Read these off the matrix that follows. Counting starts at 1.
1) The entry in the bottom-left corner?
2) The entry at row 2, column 1?
3) The entry just left of the centre entry?
4) The top-right entry?
5) The entry directly below -8.149?
6) The entry just left of -0.962?
7) The bottom entry of the column that holds the largest entry?
8) The entry directly above the smallest entry?
-7.325,-10.039,-7.567,-4.785,-4.360,1.002,-16.097,-8.120,7.491
-0.344,-5.085,-0.962,0.944,1.707,7.335,-4.642,-5.244,7.128
-8.886,6.673,12.275,15.432,-14.221,-8.149,-2.376,-11.068,-7.125
2.095,-8.776,-7.447,-7.431,7.097,6.062,-3.364,-0.398,2.801
-16.934,-8.002,0.228,8.155,-7.983,0.734,-15.033,-19.190,0.429
1) -16.934
2) -0.344
3) 15.432
4) 7.491
5) 6.062
6) -5.085
7) 8.155
8) -0.398

Questions about the table below.
1) Read off the entry just right of -0.60.
2) Read off the 1st entry in reading order.
3) Read off the entry just left of -1.99.
4) Read off the entry just left of 1.42.
5) Read off the entry just left of the largest entry.
6) Read off the second largest entry.
7) Read off the maximum.
[[0.81, 2.63, 0.58, 1.20, -0.61, 0.17, 2.63, 0.49, -4.47, 1.50, 1.43, -1.53, -3.59, 2.75, -2.18], [-1.69, -0.10, 0.36, 1.55, 2.48, -0.86, 2.24, -1.32, 0.40, -1.97, 1.22, -0.58, -0.85, -1.37, -1.38], [0.78, 3.59, 1.57, 1.54, -4.09, 0.57, 2.97, -3.34, -1.40, 4.55, 1.85, -1.55, -1.37, -1.57, -0.59], [0.22, -0.82, -1.79, -2.03, -1.00, 6.16, -2.19, -0.16, -1.66, -0.60, -2.27, 2.28, 2.91, -0.17, 2.01], [-0.71, -6.07, 2.64, -0.07, 1.50, 1.36, -3.18, 3.04, -0.48, 0.68, 2.15, -3.58, -2.03, 2.28, -1.65], [0.31, -1.71, 0.22, 3.16, 1.01, 0.95, 1.08, -7.20, 2.15, -1.16, -1.10, -1.40, 0.59, -0.27, 2.46], [-0.90, 0.15, -3.65, -3.58, 0.80, -0.44, 0.68, 1.42, -2.11, -1.45, -0.35, 1.27, -3.32, 0.49, -3.58], [-1.22, -0.63, 3.45, 2.99, 0.08, 0.64, -1.11, -1.26, -1.16, 1.30, 2.73, -2.31, 0.14, -1.54, -0.86], [-0.59, -1.20, -0.02, 1.22, -2.22, -1.15, -0.23, -1.90, 2.72, -1.64, -1.09, 1.77, 2.95, -1.20, -5.62], [5.27, -0.58, 2.79, -0.75, -1.18, -1.13, -2.73, 2.54, 0.02, 0.43, 0.96, 0.15, 1.79, 2.05, 0.34], [-0.04, 2.55, -0.20, -2.61, 1.58, 1.06, -0.01, -1.22, 2.19, 4.80, 0.65, -0.39, 0.41, -0.88, 0.78], [1.25, 1.84, 2.47, -0.28, -1.06, -1.25, 0.80, 2.15, 0.58, 0.75, 2.96, -1.26, -0.65, 2.87, 0.11], [0.04, 0.02, -2.82, 0.86, -5.28, -0.08, 4.21, -2.49, -0.72, 0.33, -0.86, -0.17, -3.46, -0.47, -2.05], [-0.39, -0.40, -1.14, -1.76, 1.09, -0.30, -0.49, 1.26, -1.62, -0.43, 0.15, 0.54, -1.30, 0.49, -1.99]]
1) -2.27
2) 0.81
3) 0.49
4) 0.68
5) -1.00
6) 5.27
7) 6.16

data = [-0.38  0.20 -2.84 -4.52 -5.79 -2.42 -1.32]
The entry just left of the smallest entry? -4.52
The entry just right of -2.42 is -1.32

Questions about the row below.
1) Report the first entry from the right.
2) Report the 2nd entry from the end.
[7.92, -7.22, -7.51, -2.74]
1) -2.74
2) -7.51
